In the data rows, 128 means zero.
Here are some points, each followed by its number:
[ 88 156 151 119  81 105 181 152 136 142 118 111 106 106 111 122 121 112
 101 116 140 106 114 112 146 147 149 107 109 104 137 168 159 162 101 159
 133 168 142 161 107 119 122 158 149 166 130 144 149 103 120  95  57 113
  87 102 102 109] 0
[139 132 137 129 112 157 107 111 136 158 120 108 120 139 132 152 162 132
 154 140 152 105 150 126  91 117 130 137 120 127 123 103 112 138 113 102
 116 122 140 129 143 122  86 112 107  97 123 138 130 142 135 144 132 125
 172 137 122 125] 1
[192 150 146 157 188 117 100  98 134 136 108 170 156  93 154 101 100 121
 178 110 117 145 112 103 118  72 114 148 144 182 153  65 154  69 145  24
 139 119  64 126 147 143 124 108 133  40 215  90 109 113 122 132 190 130
  96 179 128 160] 2
[115 115 137 135 133 108 129 131 128 112 142 131 112 117 141 129 131 141
 114 126 129 127 126 134 156 136 117 117 122 152 150 110 141 140 114 132
 113 158 121 146 132 128 122 155 143 154 124 118 116 130 115 138 129 141
 130 123 113 149] 3
[190  96 121  68 147 157  86 132 216 129 147 179 113 169  55 113 129 120
 155 114 138  84 145 136  60  48 129 148 144 111 178 132  87  93  93 136
 168  88 116  97 193 118  86 100 105  53 130 142  97 142 134 126 131 131
 157 125 152 136] 4
[100  29 200 124  90  82 129 132  91 183 152 106  52 108 124 115 107 121
 124 137 109  52  47  84 196 125 142 170 107 142 217  75 136 130  34 138
 108 147 147 200 109  93 124 212 146 138 151 130 187  77  92 100  59 174
  99  70  41 130] 5
[150 137 133  62  75 156 111 130 146 156 170 157 155 142  53 148 118 130
 127 119 124 131 116  99 123 111 165 154 131  72 113 194  84  99  95 180
 166 123 145 103 133 101  72 129 120  97 106 170 133 105 148  93  95  66
 119  84 127  89] 6
[128 122 138 137 150 152 113 129 139 117 109 145 121 109 166 140 138 149
 142 123 135 135 145 134 116 132 123 122  81 124 119 114 127 143 137 103
 112  96 123 152 143 136 134 138 116 107 146 108 130 104 127 111 144 141
 139 145 133 140] 7
[ 78 138 121 134 100  93 177 122 128  91  87 125 158 116 159 135  99 103
 142  98 122 157 123 108 165 129 135  96 114  88  99 151 140 128 165 139
 128 117 145 142  77 141 180 114 134 169 130 151 162  73 114 108 119 121
  83 125 118 118] 8
[129  87 151 163 141 134 109 132 132 115 104 127 154 166 186 137 154 130
 147 132 104 166 156 119 130 128  99 147 115 147 130 129 173 111 147  99
 133  83 116 116 100 140 148 100  86 124 116 115 139 136 138 144 152 142
 155 168 169 121] 9
[184 136 146 147 163 154 107 139  67 128  86 175 161  93 179 127 152 101
 181 116 131 201 120  72 127 104 120 186  90 141 110 104 121  91 192  78
 113  62 115 152  99 139 165 113 109  74 177 160 164  60 124  99 213 122
 128 132 121 101] 10
[ 87 100  78 194  87 141 200 168 114 144 164  27  71 143  85  58  64  83
  78 175 107 157 110 165 190 177 121 117 191 117 125 128 151 152 128 232
 110 160 149 127 117  87 174 174 152 245  82 117 176 204 123 204 103 122
  70 101 178  76] 11
[106 129 130 146 127 109 135 125 140 118 128 106 114 133 133 139 138 125
 107 127 126 117 139 140 131 136 111 101 139 126 123 133 146 148 102 131
 127 135 137 108 133 143 118 142 133 144  92 117 127 165 117 145 105 152
 142 137 128 131] 12
[113 126 119 120 130  88 115 132 143 106 131 156 119  99 142 128 134 122
 122 150 126 127 127 132 143 123 118  94 106 120 144 137 112 162 122 134
 132 170 149 141 127 132 104 170 148 168 114 135 131 128 100 119 129 122
 107 109  85 161] 13
[158 149 134 109 140 140 126 133 153 116 116 153 138 130 133 126 132 128
 131 105 166 117 135 126 123 111 139 121 127 123 127 140 118 123 155 106
 130 132  98 135 148 130 120 107 123  88 130 119 117 111 142 139 128 121
 120 139 123 135] 14
[178 133 161 168 194 126 118 149 135  79  50 193 207  46 179 140  74  83
 224 111 169 211 172  38  22 105  80  80  70 137  83  98 115 169 200 117
 134  84 190 161 127 164  86 168 140 105 147 187 124 114  72 128 255 126
 138  89 136 134] 15
[168 166 152 140 150 175 124 106 123 143  91 125 149 121 124 123 111 111
 130  72 135 133 123 125  95 144 166 151 128 146  72 153 143 124 148  99
 164  81 108 137 142 120 174  90 138  88 165 120 116 104 158 118 112 125
 108 134 119  69] 16
[129 134 135 121 153 106 114 112 110 109 116 144 162 111 125 121 104 157
 129 124 121 150 132 127 131 133 135 115 111 120 115 120 148  74 133  79
 159 115 118 127 114 122 150 156 149 135 156 158  95  91 141  74 142 100
 130 148 101 150] 17
[ 98 160 143  65 105 117  93 116 118 125 149 144 126 110 117 141 177 118
 148 140 142 120 147  88  85 137 146 105 110 109 116 166  89 162  99 136
 154 126 173 146 141 127  72 154 130 105 105 153 125 119 127  82  97 110
 151  77 102 137] 18
[105 105 120 152  79  72 141 120 118 119 175 110 113 154  85 117  78 171
  75 140  95 144 116 128 156 143 136  74 159  95 105 129 132  68 108 219
 168 129 144  98 122 125 119 180 181 239  83 158 118 148 141  87 129 103
 140 148 130 148] 19
[165 112 198 108 190 171  78 166 151 157  71 162  92  78 156 105 174 114
 150 158 180 123 123 122  71 135 138 198  55 190 174 117 144 168 106  81
 102 110  74 152 146 139 110 147 113  47 170  87 127 120 138 130 119 163
 145  95 150 111] 20
[ 99 133 114 144 134  73 123 132 169 106 130 110 117 127 198 152 183 130
  87 160 103 117 137 175 153 149  96  98 145 122 121  96 180 195  82 139
 125 187 109 100 121 135 126 139 165 138  65  64 138 168 121 176 117 180
 111 122 140 160] 21
[181  58  72 226 149 172 152 112  89  72  90 134 146 127 145 127  59 104
 163 143 104 174 109 155 157 146  59 199 158 159 138  91 117  87 174 140
 102  16 123  83 130 169 224 110  99 133 195 115 150  87  92 179 233 133
  89 191 169 107] 22
[107 164 105 128 116 141 167 127 173 108  92 111 137 128 138 116 117 125
 115  99 155 136 132 139 131 131 135 110 108  95 113 177 152 104 174 134
 144 124 106 134 127 132 154  83 116 145 147 100 114  99 153 135 128 101
  95 147 148 137] 23
[115 114 163 146  66 147 119 113  62 156 144 100 144 164 115 154 168 183
 103 124  98 157 107  93 185 136 133 156  89 115 112  95 161  90 147  72
 105 100 121 163  87 111 156  94 136 100 118 172 145 114 136 113  96 142
 168 147 131  85] 24
[118 139 126 110 116  79 141 151 222 148 128 164  50  75 141 123  98  56
 133 114 166 104 123 137 152 101 132 127 153 139 176 104 107 222 100 163
 123 213 101 171 141 102  94 177 142 123 161  87 176 100  60 161  72 156
  40  68  59 154] 25
[108 102 124 110 119  93 135 145  86  93 135 168 166 142 145 108 146 122
 146 152 121 162 129 124 171 131 127  98 156 123 145  99  99 126 147 140
 125 141 134 124 112 138 139 151 130 172 111 172 161 117 105 104 163 132
 110 138 127 131] 26
[191 137 113 138 255 190  69 146 165 142  17 172  92 100 236  73 222  43
 198 148 142  54  40 154   0  62 104 227  85 255 171  65 194 207  11  45
 151  63 145 162 198 122 177 153 108   0 254  26  94 152  99 188 183 215
 154 106 148  60] 27
[115 123 125 119 119 144 134 132 147 130 133 101  98 129  80 132 118 120
 107 119 115  98 103 153  97 136 143 149 112 116 112 178 124 123  90 158
 154 102 124 111 128 121 131 144 129 157 116 126 126 124 153 117  84 132
 125 115 127 112] 28
[149 119 151 151 155 131 109 131  93 133 107 174 158 100 152 113 113 104
 177 131 115 182 128  77 102 118 127 148 100 148  97  99 128 108 163  97
 128  63 136 159 112 132 157 121 134  97 184 138 157  89 126 109 195 122
 118 137 131 103] 29
[204 114 130  62 206 180  60 147 134 141 145 175 128 139  74 117 127  81
 156 147 161 130 109 108  44 108 129 205 128 150 153 166  67 107  89 166
 154  61 179  96 170 105  72 151 161  74 151 176  72 135 139 106 151 107
 143  64 119  93] 30
[104 158 154  63 146 112  94 153 120 128 140 145 111 125 117 144 214 144
 129 140 110  95 111 133 136 113 139 104  99 137 126 121 116 140  72  86
 132 166 134 125 147 123  73 177 126 108 132 118 144 131 114  76  88 124
 129 124 101 130] 31
[177 208 200  99 171 169 175 114 113 135  88  89 194 189 157 100 129 132
  67  78 156 169 162 124  92 132 166 119 173 192 106 176 139 152 159  66
 156 123  98 113 115 106 115  19 135  39 113 103  78 202 185 140 108 131
 157 166 208  61] 32
[128 124 126 129 154 165 103 121 139 114 169 118 121 138 142 127 147 181
 114 162 131 137 157 170 114 162 133 126 118 141 150  95 119 129 149 122
 132 119 117  93 128 140 120 121 105 175 125  94  95 151 181 130 137 104
 189 121 125 152] 33
[ 99 111 114 144 100  97 132 109 137 114 139 119 132 122 129 126 127 141
 123 143 110 136 132 124 141 139 123  94 117 101 117 133 140 121 138 148
 133 140 144 126 109 133 132 138 136 171 115 133 132 124 125 115 121 113
 122 139 118 140] 34
[116  97 109 164 130  78 139 124  81 124 157 111 124 149 140 110 112 153
 108 136  84 150 118 152 196 120  88  97 136 148 172  85 160  96 120 106
 116 153 127 125 104 118 155 157 126 175 124 123 123 147 122 132 133 140
 126 183 139 170] 35
[161  49  81  92 185  93  43 147 128 108 118 171 110 121 113  85 103 136
 180 169  97 157 104 145 109 106 143 156 114 165 221  92 116  38  93 135
 168  37  86  78 122 108 155 203 126 155 210 139 105  83 169 102 186 123
  98 144 137 174] 36
[164 108 142 202 175 146 153 120 141 179 112 102 107 139 143  97 101 103
 101 138 120 107  83 134 147 120 103 193 166 212 158  79 192 118 110  86
 113 139  92 147 130  95 168  63 102  79 174  47 117 142 101 211 162 192
 128 157 134  90] 37
[124 116 121 186 134 141 155  79  80 138 156  92 127 147 143 103 136 149
 154 167 108 101 121 135 141 129  67 164 176 169 136 116 153 119  81 122
  92 124 129  88 141 115 122  93 126 109 137  94 126 184 111 163 158 168
 152 147 155 109] 38
[ 23  49 165 124   0 201  77 157   0 143 171  83 200 255 113 174 181 238
 102 126  90 240 161  43 135 168  77  44  46   0  33 196  81  63  63 173
  89  22 229  75 107 162  80 149 149 131   0 255 176 197 172  39  23  39
 247  70 205  92] 39
[164 139 131 117 161 122 127 129 104 120 132 144 138 150 139 113 158 137
 183 131 120 116 112 160 158  98 138 139 169 146 164 126  93  75 154  92
 114 172  86 113 148 122 136  87 105  99 148 134 135 114 111 145 156 156
 141 160 133 116] 40
[156 114 134 130 163 134 118 131 124 107 116 144 147 138 134 129 125 122
 143 132 117 142 128 132 108 122 112 140 140 126 134 134 125 115 118 116
 133 111 128 114 131 126 128 122 127 122 143 148 125 113 116 127 149 140
 127 140 127 128] 41
[118 113 104 102 150 191 140 125 108 146  64 102 149 157 125 176 139 137
 125 123 134  74 141 141  62 161 170 175  97 113  95 180 160 121  89 103
 155  55 115 109 106 140 175 100  67  96 149 132 127  98 163 121  89 127
 134 159 149 109] 42
[185 104 119 139 183 130 123 155 134 139 133 181  34  98  92 111  66  78
 124 110 162 107  92 164 151 107 152 171 142 183 187  61  87 142 114 137
 103 117  82 147 174 109 148 221 133 124 213 107 141  76  76 146 166 166
  75 133  59 162] 43
[177  96 113 160 152 139 126 150 182 174 149  53  53 103  32 124 115  65
  54 116 187  88 183 192  75 141 122 163 194 193 197 101 129 234 124 160
  99 204 142 134 183 153  67 126 117 146  91  97  35 255 132 221  90 161
 158  64 147 134] 44
[158 172 137 255 166 177 192 101  49 121  71  80 199  82 149  69  71  96
  99  84 167 202 125 165 172 181 136 143 183 189  75  90 165 110 252  91
  87 153  96 133  93 144 209  74 127 112 170 115 134 153 121 188 229 126
 107 181 143 102] 45
New points follow, each followed by the numbers of its three nearest points above by angle, seen from the average point of the numbered points, nearest first.
[136 156 128 212 118 127 173  86  73 121 106 131 183 128 186 130  78 127
 145 103 100 198 126  96 199 126 121 127 170 139  94  80 180  82 210  67
  97 142 108 160  88 132 205  22 107 131 179 110 136  85  94 164 199 127
  85 189 130  95] 45 22 10
[157 133 112  78 153 185 107 135 205 110 133 139  77 114  87 126 121  84
 136 119 200  57 120 136  64 122 150 182  99 125 140 154  88 180 107 134
 119 134 142 130 156 107  83 160 120 112 143  95 107 101 136 165 117 143
 139  72  89 117] 30 4 25
[171 189 138 196 172 120 149 102  86 161 124 121 159 127 181  86 171 140
 143 116 155 176 122 100 209 130  90 113 203 164 129  10 147 109 221  54
  95 183  86 156 145 157  87  55 155  75 133 137 136 163  87 171 221 155
 114 165 148 105] 45 2 40
[ 52  87  82 183  44  46 187 126  77 106 154  72 102 158 171 118 117 172
  73 131  60 149 121 120 244 153  80  50 132  65 119 140 210 136 149 164
 129 158 146 140  58 141 209 151 135 255  99 106 146 150 114 127 100 127
 105 185 170 136] 34 35 19
[115 140 132 159 118 148 149 114 105 143 122 107 156 108 107 121 109 127
 132 128 139 144 161 123 133 146 113 135 130 120 131 153 142 118 183 129
 123 127 130 124 120 128 151 105  98 141 133 118 149 139 136 136 142 108
 134 136 128 122] 45 23 8
[146 162 133 121 152 118 193 117  98 227 110 127  89 122 120 105  87  55
 111 101 124  76  62 143 158 133 145 149 212 158 148 106 140 179  46 130
 119 149  87 149 142  98 133 146 143  75 166 103 174 123  84 161  82 150
  63 145 111  85] 25 37 43
[134 139 133 109 122 122 131 122 123 134 138 131 126 132  99 113 117 123
 128 128 119 122 128 132 122 119 149 128 144 113 123 149 118 120 112 141
 147 121 131 114 133 133 113 134 136 122 119 146 126 122 130 107 111 112
 128 119 124 127] 6 28 18
[ 91 108 137 102  98  82 109 162 109 150 148 101 109 127  84 109  78 105
  99 140  58 141 115 144 143 138 165 109 111  82 145 144 132 109  77 171
 171 156 140 112  97 108 117 195 169 176 119 140 131 104 136  66  95  90
  59 139 105 135] 19 0 34
[177 136 140 157 237 168 129 149 137  96  48 139 128 127 148 121 108  57
 117  98 151  90 120 141  50 123 123 163 110 198 120 137 192 171  75  82
 136  84 134 123 145 137 127 137 111  75 160  99  91 153  94 177 150 193
 112 128 146  94] 27 20 37
[ 74  90 144  83  36 116 119 138 101 158 180 120 152 202 109 152 202 200
 113 185  86 143 160  86 119 140 123  99 106  59 114 181 116  97 123 172
 144  91 200 131  83 161  92 109 167 186   9 195 128 164 175  45  69  84
 199  88 191  97] 39 19 34
[145 144 113 166 165 144 162 107  45 112 103 103 170 149 164 101 109 161
 126 122  84 142 115 147 147 132 111 103 172 157 108 108 206  97 144  93
 120  99 110 107 121 113 190  93 113 118 178  85 116 140 104 150 149 137
 142 202 190  94] 45 38 22
[125 104 115 117 122 114  93 140 133 132 156 125 116 145 119 118 139 140
 134 162 106 129 146 125 113 136 114 128 138 121 143 116 118 124 120 163
 122 105 140 100 130 130 108 142 119 163 102 132 130 157 147 112 130  98
 138 132 157 139] 19 33 39
[136 147 132 133 141 143 130 141 135 140 116 139 124 108 145 127 141 128
 132 129 161 135 137 125 121 145 137 135  93 140 117 104 115 150 158 117
 103 129 111 154 136 133 130 133 131 124 140 123 142 109 130 141 147 141
 127 112 111 137] 7 20 14
[119 105 123 158 142 121 123 138  94 126 130 130 128 129 135 104 116 147
 109 148 104 148 123 144 159 146  97 113 136 141 140 107 149 104 136 129
 118 129 115 118 119 134 145 153 138 153 109 114 118 162 126 130 151 130
 141 145 152 134] 35 19 11
[136  93 109 234 205 108 109 104 164  57 137  45 116 160 114 139 122 197
  80 134  98  88 183 239  80 184  37  74 123 174 106  85 200  93  71  70
 147 104  99  50 161 114 164 138 126 182 136  43   2 212 179 186 177 177
 225 245 187 197] 33 38 12
[120 115 119 148 117 100 137 109 118 105 153 121 157 146 135 108  96 136
 143 125  86 146 125 122 148 111 105 111 160 135 145 141 139  87 132 120
 134 147 130 104 124 120 138 104 118 145 143 117 113 131 120 130 150 120
 113 170 146 162] 35 34 19
[145 163 157 117 132 124 124 123  93 125 105 139 158 129 168 135 164 112
 159 120 127 154 143  96 122 122 127 132 116 134 114 130 125 139 155  80
 124 125 138 141 116 154 129  77 115  79 121 142 145 109 123 132 147 140
 138 122 134  94] 10 29 32
[184 110 144 158 145 227 183 167 125 125 118  85  93 117  47 105   0  64
  63  78 178 122  34 163 143 130 164 243 196 173 141 152 153 115 125 183
 137  97  95 167 132  93 181 103 146 126 183 106 127 117 150 179 135 152
  61 101 127  30] 37 16 11
[104 115 126 141 129   5 146 127 120 138 136 183 114 102 139  64  95 106
 116 151  86 123  89 134 183 116 140  70 146 142 126 106 163 129  77 129
 159 166 142 157 102 117 164 210 186 166 169 103 150  92 114  38 124 119
  32 142  70 163] 13 5 0
[123  76  68 141 123 119 134 137 167 113 156 138  95 131  83 132  47 111
 101 126 104 115 125 174 150 134 133 117 143 107 181 127 114 128 103 156
 145 139 111 111 133 120 176 179 107 176 159 117 123 118  96 150  99 134
  97 154 105 186] 43 19 11
[119 155 102  38 106  65 178  89 123  98 127 184 208 122 129 110  76 137
 148 113 122 146 125  99 125 129 160  48 221  98 148 176 119  98 100 162
 176 173 150 119 131 147  92 150 156 114 164 219 100 123 116  90 131  91
  67 152 111 177] 26 17 6
[184 128 138 185 187 187 163 132 100 160 111  98 102 142 120 104 102 123
 111  99 128 113  93 163 152 107 115 199 167 213 141  71 168 113 129  87
  93 124  77 140 157 107 158  84 128  72 183  62  96 143 114 206 165 181
 124 142 136  94] 37 45 38
[137 147 133 133 114 158 108 106 139 160 109 127 132 121 148 148 160 123
 157 146 142 114 163  91  76 132 125 147 110 112 118 131 123 148 135 132
 120  96 142 131 134 152 100 106 107  90 119 137 135 146 131 136 137 137
 157 107 139 127] 1 18 42
[116  77  80 154 133 128 129 125 135 103 153 118 128 164 100 143 114 125
 115 122 114 125 114 123 141 118  91 144 169 110 130 137 100 109 121 146
 108 112 143 119 101 111 157 142 102 140 123 156 148 131 118 155 112 166
 132 159 134 128] 11 35 19
[150  96 109 170 141 153 135 111  74 155 157 123 137 130  68  85  85 108
 142 147 112 141 101 112 150 123 126 207 149 156 131  59 144  87 121 111
 110  97 111 114 100 111 160 112 133 116 190 138 153 118 120 130 166 151
  76 139 122 111] 22 37 45
[111 110 125 145 131 104 139 130 115 100 143 153 122 122 128 105  81 129
 128 138  94 143  92 142 155 118 122 132 148 122 135 127 127 103 106 145
 140 119 120 105 109 114 161 154 143 172 143 129 145 109 120 103 141 121
  80 151 124 134] 19 35 26
[132 111 117 160 147 137 129 130  58 143 130 135 136 155 168 113 129 134
 135 139 126 139 127 120 153 145 125 141 136 155 113  60 107 110 164 112
  78 109 120 125  95 132 158 120 102 102 124 130 143 151 107 157 163 162
 121 146 160 113] 45 22 38
[131 164 130 195 139 138 150 108  89 146 119  96 147 121 138 118 122 184
  84 133 122 161 123 136 137 161 138  96 129 124  62  93 126  97 201 148
 112 126 106 120 109 129 158 110 165 164 111  96 125 146 170 108 166  89
 133 140 141 109] 45 19 34
[129 167 113  23  96 137 126 126 145 123 175 109 114 137  34 119  89 127
 133 128 124 103  87 130 116  87 181 137 129  58 112 188  80  61 131 179
 154  86 171 109 149  98 107  91 133 129 104 171 120 136 149  83  70  87
 152  94 154  59] 6 28 18
[158 137 120 165 135 107 123 108 123 133 146 127 135 105 129 101 121 126
 126 157 123 139 145 137 150 118  83 133 166 153 161  70 146 127 139 119
 120 173 121 113 167 130 110 149 138 121 140 108 117 175  99 149 181 125
 125 148 119 178] 35 38 3
[137 170 122  91 156 134  97 123 131 134 115 135 152 110 119 141 149 146
 140 127 111 120 131 122 101 134 159 129  98 102  96 160 102 120 129  92
 132 100 141 119 139 130 117 131 129 112 127 142 121  97 164  84 100 100
 157 128 137 121] 18 6 42
[113 131 129  83 115 148 111 159 135 126 105 131 128 127 138 149 165 142
 110 155 112 113 127 116 106 158 129 131 102 130 118 177 145 104 122 130
 135 123 128 121 132 143 106 179 135 139 115 156 113 137 153 105  94 118
 138 116 120 125] 18 31 28
[132 116 122 190 103 156 155 103 104 154  90 104 149  92 129 103  55  95
 134 135 151 152 150 125 127 160 114 153 124 133  96 131 158 124 176 139
 128  91 127 131 113 124 174 127 112 140 166 103 125 125 117 145 168  88
 129 138 125 121] 45 22 23
[122  97 114 140 127 122 123 125 123 122 136 130 133 145 143 147 138 130
 152 137 107 131 142 123 128 122 116 128 126 118 121 114 119 120 136 129
 114 108 130 120 113 132 158 119 106 132 126 135 140 136 113 147 141 134
 139 153 143 146] 9 34 35
[173 156 147 145 177 149 122 136 109 117  93 128 151 126 149 123 130 117
 132  83 165 110 124 160 114 120 134 137 135 186 159 100 134 146 119  72
 125 161 106 112 172 131 125 114 123  81 142  90 112 130 122 173 157 140
 135 146 123 139] 2 27 37
[131 106 117 161 123 115 125 136 137 147 139 131 110 133 106 100 100 135
 124 145 156 140 154 144 136 131 122 119 141 113 129  85 114 107 146 160
 129 143 114 127 133 106 123 171 160 161 132 157 136 132 129 130 159 110
 117 137 108 147] 19 11 34
[127 138 130 132 134 166 129 124 171 100  94 123 137 124 127 150 115 117
 129 112 152 105 141 138  81 126 130 138  96 118 100 171 130 160 130 131
 144 117 142 130 151 141 149 103  98 100 130 103 119 129 111 156 117 137
 150 126 113 137] 42 23 14
[135 169 157 128 137 126 130 116 124 128 125 104 147 141 135 109 125 146
 102 104 118 133 115 127 126 122 133 125 150 134 141 158 130 125 146  88
 139 147 110 116 134 113 130  65 147  88 126 124 111 135 138 135 110 139
 153 140 139  99] 32 14 16
[117 137 128 139 136 146 121 137 136 127 106 147 121 106 158 122 144 126
 150 132 176 125 140 126 124 134 143 127  92 140 117 111 115 148 162 124
 109 131 118 161 135 118 132 149 131 147 121 126 142 101 146 138 141 138
 139 119 109 116] 7 15 13
[ 78  88  96 174  61 100 199 135 101 175 148  81 107 150 121 114  78 132
 118 138 112 108 146 146 169 162 115 110 183 123 142  96 157 173 118 209
 108 144 138 128  96 120 163 144 129 178 111 124 155 160  95 164 100 143
 100 153 129  98] 11 34 19
[110 101 115 105 118 111 102 151 139 112 135 107 118 150  91 125 163 146
 109 156 129 104 142 141 111 132 107 106 112 113 128 108 164 152  85 146
 118 135 139 111 133 132  96 162 118 143  76 122 118 190 133 129 101 121
 153 124 152 125] 12 21 39
[122 176 159 111 127 116 136 124 122 127 110 139 158 106 127 106 128 114
 109 132 112 128 113 128 117 118 153 147 151 137  96 152 129 174 121 108
 153 133 125 126 104 119 123 117 163 116 120  99 140 111 143  78  94 124
  91 108 125 110] 0 16 18
[106 122 154 180 157 137 110 139 132 117  84 122 138 120 155 119 135 103
 103 138 104 147 114 116  96 159  83 101  92 145 102 132 179 171 101 123
 137 106 155 129 126 121 156 147 146 109 127  93 144 173 117 147 148 146
 135 144 147 124] 21 12 9
[126 177 135 118 103 125 133 102 135 145 136 119 144 122 125 121 154 176
 123 122 128 110 122 124 161 113 136 101 129 119 144 133 144 132 109 102
 131 166 111 143 143 103 106  95 139  93 124  93 114 134 139 108  84 109
 147 133 124 123] 31 14 0
[153 147 138 112 163 115 105 128 136 146 118 141 127  99 131 121 146 114
 138 130 122 109 106 133 121 119 127 124 137 145 126  99 145 152  89  96
 130 135 110 130 142 135 113 161 151  95 163 118 149 119 127 103 131 126
  92 135 113 128] 31 25 2
[108 103 110 129 111  94 126 128 109 131 175 126 118 138 113 122 123 154
 126 149  96 136 123 137 159 128 126 101 148 105 149 124 115  96 117 157
 143 152 133 113 123 123 122 154 139 168 105 142 127 141 137 113 125 104
 127 143 125 155] 19 34 35
[ 46  72 115 192 106  61 172 119  76  96 138 112 136 136 129 136 109 130
  60 113  44 185 133 124 207 143 102  91  98 124 117 118 199  84 125 129
 118 147 137 149  71 128 173 148 124 241  87 131 151 137 150 142 129 161
 110 171 172 135] 35 34 19
[139 104 131 152 115 146 142 146 112 140 120 121 117 147 121 111 119 113
 132 135 137 134 123 128 145 132 106 151 154 139 136 126 152 112 136 148
 108 105 122 122 129 137 135 106 113 129 128 117 148 146 135 158 130 123
 112 141 159 107] 11 22 38
[149 126 126 138 150 117 127 117 125 126 118 151 145 131 142 135 116 120
 139 113 129 140 122 112 120 119 129 132 147 147 133 116 125 130 128 108
 132 127 116 125 119 134 126 110 122  95 160 120 123 115 101 153 156 142
 115 145 120 138] 2 40 41
[122  85  96 190 155 134 139 141 103 108 105 118 144 115 148  95  99 109
 153 144 125 162 121 135 125 146 103 158 127 172 125  84 139  84 159 111
 120 112 102 115 122 107 190 125 130 158 182 108 138 118 109 152 201 129
 105 163 134 142] 22 45 29
[129 126 142 144 137 105 124 123 103 149 128 139 129 111 140 110 125 123
 141 137 114 145 111 111 142 124 129 137 132 143 133 101 134 117 128 112
 132 125 121 138 120 126 138 144 149 121 152 125 144 113 113 110 148 119
 108 137 121 130] 29 2 17
[111  83 107 117 132  76 104 144 160  92 138 171  94  96 113 126  88 100
 125 142 139 120 117 152 140 117 138 103 127 122 166 133  99 139 105 175
 156 158 135 117 139 101 127 210 142 190 142 141 124 100 105 108 145 109
  77 127  89 178] 13 25 3
[128 131 132 113 142 148 127 131 108 101 118 125 140 139 129 127 128 134
 124 134 116 112 134 118  89 139 135 139  98 141  97 149 144 143  95 115
 131  74 143 112 129 131 132 150 133 127 129 139 113 138 129 101 122 130
 146 124 127 119] 42 39 28
[123 106 131 166 143  99 137 117  99 116 137 130 143 123 132 113 117 168
 118 146 114 164 126 140 154 147 104 101 140 146 128 103 156 125 124 124
 120 131 137 109 108 132 143 155 128 163 122 122 116 138 127 123 134 120
 137 151 137 139] 35 19 34
[141 145 144 137 145 128 103 109 136 132 108 153 129 112 166 126 161 146
 146 137 126 114 152 135 115 143 132 133 102 125 124 114 140 134 131  84
 129 112 112 137 129 139 131 128 120 120 143 106 120  97 143 122 147 130
 158 133 120 150] 7 33 20
[151 109 158  97 167 157  99 166 100 142 116 142 102 124 141 147 157 119
 149 124 153 125 116 131 109 132 118 162  97 164 148 124 123 153  98 113
  95 134 137 154 135 127 109 158 111 122 118 140 140 124 115 134 141 157
 145  87 119 117] 20 27 31
[136 141 135 111 109 155 168 138 128 118 116 133 144 142 112 126 117 107
 112 126 143 127 117 129  98 140 153 147 157 134 126 170 119 162  94 166
 123 131 155 126 136 132 111 132 130 113 116 160 124 148 109 141 109 135
 116  94 123 102] 6 0 28
[152 130 130 152 180 150 136 124 131 106 103 131 130 115 154 120 128 121
 130 111 141 125 109 147 129 126 115 125 127 167 130 117 142 154 137  96
 117 147  97 128 154 130 156 121 110 112 155 102 105 132 116 172 158 147
 135 148 128 142] 37 45 27
[102  70 103 150  77 105 142 134 132 143 174 111  73 136 100 139 105 135
 123 146 121 119 115 138 170 120 109 143 150 120 167  93 130 114 114 163
  99 144 135 138 110 129 138 143 108 177 123 137 145 139 115 148 111 144
 123 127 112 143] 11 35 3
[117 151 111 135 101 148 159 120  71 147 114  92 156 107 136  89 128 105
 154 131 135 133 129 119 156 150 131 153 126 135 108 134 138 111 188 134
 123 110 133 132 140 102 162 123 111 133 154 116 155 129 136 130 127  86
 120 116 146  93] 45 8 23
[166  85 117 186 159 167 149 110 168 143 115  95  67 140  93 114  74  78
 121 133 165  62 115 174 128 108 113 220 181 164 176  98 157 173  83 144
 138 138 132 121 188  93 153 117  93 117 208  61  97 160  78 240 127 180
 117 135 111 145] 37 44 43
[132 150 125  84 120 139 115 141 209 110 121 156 104 118  97 154 117  95
 106 123 174  93 129 136  95 118 160 123 111 103 130 172  97 170 127 169
 145 151 123 129 156 123 107 145 123 133 126 123 125 123 114 138 116 123
 111  87 100 142] 25 18 28
[133 132 131 121 119 139  96 119 134 148 135 119 126 140 127 157 162 143
 147 142 125 110 133 115 120 114 120 136 120 106 124 113 115 119 128 112
 132 101 147 133 131 135 117  91 108 108 123 127 130 143 137 131 138 138
 154 110 143 121] 1 39 18
[ 84 185 135  46  65  61 106 117 105 110  90 153 173  93 174 159 131 125
 158 114  92 208 163  50 175 147 188  60  65   5  29 187  58  90 247 112
 171  76 132 132  51 155 158  87 161 100  90 217 195  30 176   4 118  83
 147 117  94  99] 8 17 18
[124 168 102  91 166 147 111  90 149  92 107 108 171 120 149 155 150 157
 170 109 118 117 176 120  65 137 154 110 105 124 106 196 116 104 161  74
 160  92  88  98 123 142 167  85 109  97 161 109  87  98 169 124 130 108
 152 169 149 162] 42 23 14
[143 146 172 102 138 128 110 132  94 129 125 150 147 141 154 155 170 145
 153 130 135 142 140  92 107 121 148 135 125 124 113 138  95 136 108 103
 132 112 148 126 121 153  99 108 128  95  97 146 139 124 142 109 130 138
 162 103 127 106] 18 39 1
[141 116 158 126 128 160 110 131 147 153 126 140  88 108 110 125 149 124
 133 145 150 101 119 134 120 134 141 181 104 118 128  97 130 127 121 117
 138  87 108 134 114 131 126 138 122 118 132 118 147 112 132 120 130 124
 134 110 107  96] 20 5 1
[ 66  61 115 130 103  57 138 139 116 120 137 154  88 121 218 167 161  90
 205 126 137 119 153  77 178 131  98 121 119 132 170  91 128 193 134 128
  72 173 176 194  78 142 128  97  88 145 134 149 199 105  42 174 134 171
 105  89 110 141] 25 13 26
[134 174 159 129 150 147 146 119 101 105 115 101 139 132 142 120 137 135
 106 113 133 136 104 136 124 137 141 124 118 152 117 156 140 107 124 106
 130 138 124 129 128 129 136 104 125 128 131 111 110 116 153 120 120 124
 140 108 136 110] 32 16 23
[213 148 189 161 192 230 180 176 108 161 133 106 104  79  96 162 103 210
   0 106 208 140 127 222 122 235 127 210 151 218 142 110 158 186 126 189
  88 160  70 141 163 125 112 236 219 147  93 134  47 126 141 158 113 134
 122  80  49 114] 44 3 43
[162 138 128 144 174 140 125 123 139 106 110 141 137 127 148 111 135 120
 131 134 139 126 129 116 121 115 109 143 133 152 139 113 140 140 133  95
 127 142  97 123 155 117 127 103 114 100 153  83 119 137 130 163 157 144
 130 134 125 161] 2 37 27
